In the data rows, 128 means zero.
Here are some numbered points:
[149 129 148 140 123 166 162 142 150 120 175 153 158 165  94 140 186 170 158 165 154 143 164 122 123  99  79 132  74 108  96 138  65 112 198 147 149 137 160 142 155  87 137 138  76  66 116  87 134 100  69 102 104 114  98 122  53 139  89 122] 0
[169 102 115  88 127 116 102 170 159  90 122 131 100 101 162 131 151 172 175 102 123 102 147 108 113 101 139 127 133 161 162 163 131 142 168 151 134 156  91 108 105 142  88 137 117 113 119 107 132 119  91 109  74 117 132  93 154 115 167 113] 1
[138 102 121 143 117 147 151 127 120 102  98 141 155  66  96 109 121  74  98  96 131  78  54  89 142 139 144  81 106 109  86  60 132 122  79 114  91 116  94 137 138 127 127 137 129 151 129 195 161 150 173 184 139 146 174 182 134 155 157 140] 2
[127  92  83 138 123 167 101 153 113 114 125 123  81 134  81  79 112  69 144  81 163 114 111 122 136  82 115 151  96 187 121 151 145 186 161 196 168 159 177 173 127 238 143 135 155 177 188 159 166 187 147 151 180 149 120 180 123 106 132 146] 3
[ 96 113 103 122 155 132 142 142 150 143 139 160 166 168 159 157 145 163 223 186 133 207 194 135 166 184 173 173 160 128 133 177 159 130 172 120 127 114 101 101 103  97  92 160 120 130  91 127 105 128 111  71 130  63 142  95 103 116 125 102] 4
[ 80  89  91  88 113  88  94 107 142 144 136 193 133 184 140 153 188 131 111 152 145 158 151 139 169 180  99  86 146 115 105 137 144 126 130  78 121 108 113 116 106  48 109 114  89 101 119 111 100 124  88  99  79 144 141 116 120 129  98 131] 5
[114 158 112 102 118  93  66  93  87 114 107 155  89  94 115 106  90  96 141  69 104 144 118 123 110 112 110 132 149 115 169 159 102 173 170 146 183 177 176 131 141 183 190 164 148 160 150 118 161 143 152 128 145 136 136 131 138 131 137 132] 6
[156 117 106  73 120 121 124 127 113 101 143  99 116  79 110 143 108 124 134 122 140 119  75 104 111  99  99 124  92 100 119  97 119  94 102  90 125 130 169 105 167 112 106 117  90 103 116  86 148 122 143  99 127 126  99 161 155  90 141  94] 7
[132 137 122 119 101 108 114  93  86  99  76 101 102  95 136 137 139 100  83  96 106 152 104 117 149 125 155  96 151  94 148 137 113 143 108 115 112 103 100 101  93 125  92 103 144 140 114 137 142 159 139 224 191 183 155 164 175 161 143 168] 8
[164 133 107 136 120 179 183 150  92 169 166 125 133  82  83 126 163  89  54 133  84 107 122  49  63  66 140 106 119 154 158 139 143 135 164 207 151 172 149 151 135 110 131 139 120 121  87 120 156 134 163 111 126 127  76 134 135 129 133 106] 9
[140 151 115 183 185 163 158 160 238 212 198 255 212 202 218 149 181 144 168 134 145 153 118 128  98 111 102 125 111  83 125  99  93  94 100  72 101  81 112 109  98 136  86 100 105  57 111 136  88 109  86 126  83  72 142 110 147  93 114 112] 10
[101 129  87 105  84 129 139 148 120 138 106  98 109  62 103 126 126  90  93 159 146 128 107 112 136 163 138 156 181 192 141 180 175 165 149 203 208 204 175 164 157 160 141 121 149 148  91 118 108 122 122  85 107  62 152 105 117 113 115 144] 11
[ 71 106 126 174 117  88 108 108 123  92 146 141  99  69  59 148  99 122 137 155 136 130 146 146 126 161 177 200 167 159 131 118 124 124 127 155  86 140 129 140 122 120 150 177 122 116 204 106 128 168 137 145 164 162 174 147 140 122 161  91] 12
[ 63  93  94 111 134 111 113  62 130  88 134  89 121  92 122 144 148 202 122 172 133 168 174 146 154 173 177 183 161 128 120 151  96 108 120 139 112 157 134 114 103 145  93 109 109 113  91 113 111  76  98 131  81  94  68 113  79 108 129  83] 13
[124  77 158 113 100 124 116  97 158  88 152  73 102 122 109 128 100 103  99 142 100 107 151 140  63 123  81 118  77 127 118  55  80 132 129  85 112 109 108 118 123 143 216 171 153 144 161 186 228 165 135 177 170 167 101  96 160 143 122 107] 14
[142 111 158 158 143 150 197 197 146 169 136 126 153  95 144 125  72 113 162 153 142 126 101 110 103 102 133 122 137  93  55  76 105 112  98  89 112  78 126 157  71 126 123 142 131 163 124 168 141 157 201  84 154 135  93 142 133  92 134  97] 15
[147 108  92 101 101 122  95  85  89 140 107 101 111 133 131 176 150 119 125 128 164 139 111  76 145  81 119 130 105 100 150 120 102 112 114 108 136 143 113 127 149 162 197 178 155 157 142 124 204 147 185 161 140 180 117 132 130 128 109 104] 16
[142 103 116  68 155 126 139 158 134 107 171 151 125 123 103 179 120 136 142  84  95 130 121 145 137 144 104  92 124  82 105 119 130 146 120 105 101 128 113  88 120  72 103 117 111  82  75 108  80 110 108  63  89 126  99  97 104  77 112  78] 17
[ 95 137 100 105 138 103 118 108  88  85  81 122 104  74 119 122 123 159 182 114 123 115  93 114 125 107 116 118 115  95  69 117  79 125  97 104 109 111 140 141  76 106 108 146 119  95 128 139 144 163 156 174 156 177 143 168 148 156 151 181] 18
[163 101  88 145 116 137 106 152 152 162 108 145 135 189 170 115 139 135 119 141  92  89 138 141 131 129 141 164 109 124 160 134 133 162 142 150 135 127 114 126 130 114 112 156 138 177 183 161 122 142 127 125 119 139 128 135 111  81 109 128] 19
[115 122  92 138 140 123 112 115 117 163 124 147 140 146 168  79 133 156 169 121 171 170 154 130 143 169 146 128 116 156  86 132 164 124 104  91 129 166 127 144 120 115 122 129 136 109 108 115 162 163 139 101 149 118 104 130 115 101 134 148] 20
[120 101 131 169 184 179 162 129 146 153 152 146 175 103 157 173 147 207 172 169 176 121 158 151 169  91 147 130 109 154 116 113 128 123 109 105  96 119 113 132 116  94 121  94 136 138 120 151  93 129 111 137 158 147 152 110 112 129 128 130] 21
[189 183 185 209 187 190 192 141 153 155  98 143 119 129 101 106 133 120 140 128 127 113 122 164 120 103 153 172 144 152 116 137  89  99  89 125 115 123  91  68 124 117 109  55  94 141 154 121  70  95 122 122 132  80 119 103  86  88 147 115] 22
[241 198 159 235 187 153 186 115 159 134 165 168 134 153 134 123 141 135 153 131 119  90  97 155 111 118 125 101 107 124 107 108  97 137  43  47 104 108 108 108  78 120 111 121 162 133  78 102 133 128 129  89 126  86 126 115 118 105 100 112] 23
New points follow, each followed by the numbers of its two nearest points above, nearest first.
[129 120 138 190  71  93 148 116  78  76 110  93 108 107 140 102 128 112 153 119 132  83 140 104 102 131 137 168 175 138 212 193 206 177 207 209 251 186 154 131 151 138 148 138 120 142  94 117  90 100  95 175 112  79 101 120 149 113  86 129] 11 6
[ 87 152  78 115 130 156 142 128  82 118 132 111 102 108 143  93 139 137 145 100 115 150 161 132 201 138 176 160 190 164 163 147 163 150 114 131 103 126 163 161 134 160 172 142  60 127 162 116 103 157  74  57 100 153 105  84 103 121 121 102] 20 13
[114 117  81 120 105 169 136 122 119 127 133 126 109 116 131 158  94 136 130 146 112 137 192 161 190  76 166 169 149 152 186 155 185 106 147 136 129 117 155 133  97 118 112 167 143 132 165 122 107 157 158 141  94 119  58 144 116 143  99 154] 19 20
[133 130 102 132 100  93 108 104 110 150 128 102 201 152 172 161 149 144  98 189 162 127 143 138 174 121 152 124 131 134 155 141 131 128 124 162 115 112 144 149 140 116 113 151 106 172 139 151 141 136  93 113  90 110 149 114 110 131 146 111] 19 21
[131 102 111 124 135 114 103 133 135 131 109 133 134 114  95 104 113 131 100  88 112  81 116  82  90 110 118 110  77 100  85 125 128 118 122 182 144 158 144 112 156 129 133 106  86 107 154  93 138 106 104 136 105 117 142 170 187 172 152 153] 7 1
[117 152 110 119 105 154 160 130 127 191 152 146 165 164 146 132 137 160 145 158 138 159 128 124 157 141  98  99  92 113 119 144  34  98 133  94 100  96 120  88 123 145 142 125 109 139 126  87  71 128 128 152 122 127 111 118 134 124 127 105] 21 0
[151 180 134 122 138 103  99 126 165 116  96 128 112 128 103 147 160 169 135 166  93 133 162 140 132 146 150 143 124 101  99 101  63  85 108 128  97  90 108  90 118 123 127  69 159  86 124 141 161 149 135 146  85  74  66 112 109 128 108 109] 13 20
[116 147 168 140 140 108 137  82 102 110 124  75  90 107 129 102 137 148  90 136 149 154 132 116 145 155 125 142 135 129 108 133 124 106  44 133 129  87 128 112  60 125 116  69  86  97  91  76 106 135  94 104  99 143  82 180  73 125 113 118] 13 7
[118 135 128 102  78  98  94  89  67 120 114 147 101 133  85 103 136  91  83 101  94 128 103 131 111 136 146 152 113 125 127 143 122 142 139 141 130 148 127 162 171 143 175 131 160 152 157 167 157 184 159 123 135 145 155 101 102 145  81  82] 6 16
[159 148 153 132 137 147  99 108 134 140 141 112 136 111 107 126  99  89 125 100  80 146 106 118  85 115 133  94 108 123 154 137 181 170 120 131 154 146 157 108 151 106  64 111 124  91 126 112 126  80 136 126 139 109 115 140 140 124 101 121] 7 17
[124 121 161  97 164 119  93 133 141 105 144 152  81 124 145 112 113 141 108 119 102 181 106 147 124 114 138  87 105  88  52  49  83 136  87  82  81  89 162  73  96 111  87 117  88 102 125 197 151 117 157 132 154 150 140 128 155 154 154 135] 18 7
[ 98  75 121 124 161 116  99 103 112 109 103  90  72 125 110  98  89 124 106  90  68 174 121 111 177 126 134 103 140 147 130 118 146 146 133 123 176 120  91 148 125 100  99 144 110 117 135 156 144 224 157 195 197 149 175 142 124 211 202 173] 8 18
[130 130 146 134  83 103 100  59  97 107 135 180 109 100 132 130 119 128  76 118 121 104  77  59  74 131 138 168 144 161 179 129 133 122 158  96 121 150 141 104 167 130 112 132 129  67  97 142  85  64 119 106  95 143 101 146 147 126 114 103] 7 1
[130 112 162 139 120 107 113 131 131 129 127 142 108  91 119 130 139 119 137 186 170 106 136 184 126 126 144 136 144 110 164  92 141 135 102 131 101  71 128 114 105 105 104 111 145 106  89 178 106 130 128 127 171 150 128  97 153 162 133 168] 21 8
[137 151 193 102 109 150 114 146 103 126 172 158 131 114 129  83 129 140  99 111 103 109 140 174 153  95  96 111 128 186 107 118  90  95 132 153 140 155 103 168 155 167  93 123 110  92 152  92 117  86  56 113  74  85 131 104 124  68 106 138] 1 0
[131 163 148 106 133 167 195 130 137 110 130 129  49 114  63 110 109 128 106 118 109 122  57  94  67  95 103 141 127 111  60 103  83 132 129 140 113 134 119 110 146 126 160 122 118 160  96 117 135 158 122 143 161 125 165 111 142 120 120 100] 7 18
[118 162 155 150 142 111 107 130  98  85  81 145  72 105  89  90 146  96 105 118 116 129 133 134 150 188 142 177 140 176 188 217 204 174 210 194 186 170 131 116  91 131 134 113 127 121 110  98 118 103 112  86 117  96 129  98 129 100  98 129] 11 6
[106 149 104 122 141 129 130 138  77 127 169 108 118 112  83 129  92  84  68 118  80 100 123  84  91 104  71  70 122 130 117 111 114  72 141 177  69 136 154 158 140 174 158 138 137 172 155 146 125 147 145 161 162 175 178 178 128 166 135 141] 2 9
[127 116 140 177 144 152 176 164 134 183 179 155 172  96 173 172  81  96  92 101 117 102 147 141 130  91 135 129 124 170 126 134 161 166 113  75 179 120  89 140 133 121 113 146 132 114 103 115  88  97 104 110  95  89 109 100 121 141 149 123] 21 17
[ 89 128 141 138 184 150 118 126 119 181  99  59 131  94 113 113 127 115  83  98  98 137 129 148 112  79 139 116 112 108 154 102 167 163 200 136 100 129  67 129 104 109 142 118 144 128 128 178 177 176 121 187 186 163 150 122 151 186 158 146] 8 2
[163 162 141 142 207 181 177 175 141 174 155 136 152 176 122 110 104 147 119  72  87  99 106  71 124  93  80 125  61  94  64 107 118 147 147  99  93 118 137 163 114 150 128 129 176 178 121 127 166 124 125 135 123 124 108 121 120  93 127 151] 15 19
[130 139  97 101 148 161 192 100 149 150 144 153 152 181 116 207 140 123 105  74 132 132  98  89  92 112 169 128  99 108 111 123 108  96 135 108  90  97 123  90 134 117 141  98  82 148 140 115 138 144  98 128 107 117 152 156 139 143 163 172] 7 21
[ 77 138  99  72 125  77 101 118  94 100 111 151 100 112 114  86 142 113  91 141 131  76  75  92  89 158 121 135 162 128 124 153 112  90 146 154 170 128 113 103 167 136 155 112 143  94 177 152 167 177 138 116 126 101 116 137  93 104 125 148] 6 7
[143 121 124 108 164 142  90 109 110 119 104 153 160 101 135 103  89 115 100  65 164 103 141 115 133  96  78  93 114 100  98 146 128 146  76 122 134 115 137 129 142 134 210 214 166 188 138 184 164 191 170 167 138 133 143 139  88  95  68  95] 16 6
[128 108 123  84 129  68 124  80 146 107 115 133 164 170 150 158 156 169 192 128 133  99  89 139 120 140 156 155 133 151 117 171 183 193 183 160 153 210 153 158 162 165 123 169 110 121  67  76 129 115  80 153  96  48  99  90  64  95 137 101] 1 13
[100 143 156 124 119 126 148 158 199 135 164 206 154 135 126 163 111  78 103 176 114 149  93  89  98 114 142 112 151 125 117 113 134 110 139  97  84 120 112 145 133  84  90 107 123  97 133  56 128  77  88 152 106 114 127 142 128 154 134 168] 5 7
[129  93 115 101  80 133 100  84  87 103 111 154 106 121  83 101  89  90 118 133 134 154 169 193 130 183 126 144 149 114 157 141 121 108 170  87 173 141 153 142 169 133 177 163 171 157 128 112 144 145 138 129 129 145 157 139 173 158 129 161] 6 12
[149 133 130 141 103 151 122 103 133 143  73 153  94 131  94 117 124  94 138 109 180 140 134 122 162 137 153 192 172 146 170 130 200 185 152 206 171 194 156 157 179 143 164 149 155 133 123 146 139  91 137 101  85  59 118 119 117 126 147 148] 11 6
[150 121  85 126 137 131 108 107 101 107 165  90  88 112 120  97 110 120  72 163  94 181 158 146 159 110 154 144 145 124 114 131 115 154  92  82 105 117 124  91  68 116 115 166  72 170 109 161 188 159 183 160 199 188 194 192 201 165 132 171] 8 18
[149  82 138 122 130 149 176 142 187 158 205 140 138 177 164 139 195 147 152 179 129 179 175 141 132 164 144 194 145 105 135 118 115 122 124  97 145 116  74 114 122 131 110  92 127 116  79  93  87  92  98 127 117  98  92  81  89  67  98 104] 4 13
[127 129  95  73  96 128 104 107 145  90 135  95 104 123 100  93 156 110 129  95 105 124 129 117 106 136 111  69 156 119 109 143 195 177 135 176 212 196 176 129 179 176 168 209 167 162 189 177 159 171 187 157 148 182 159 119 108 139 153 127] 6 3
[172 161 155 109 138 188 124 172 154 142 136 134 158 157 139 157 156 159 136 159 189 136 151 134 196 127 117 183 131 173 150 154 109  52 128  82 153 146 107  93  87  97  88  92  92 116 131 107 105 118 147 123 111 123 119 149 111 132 105 160] 21 22
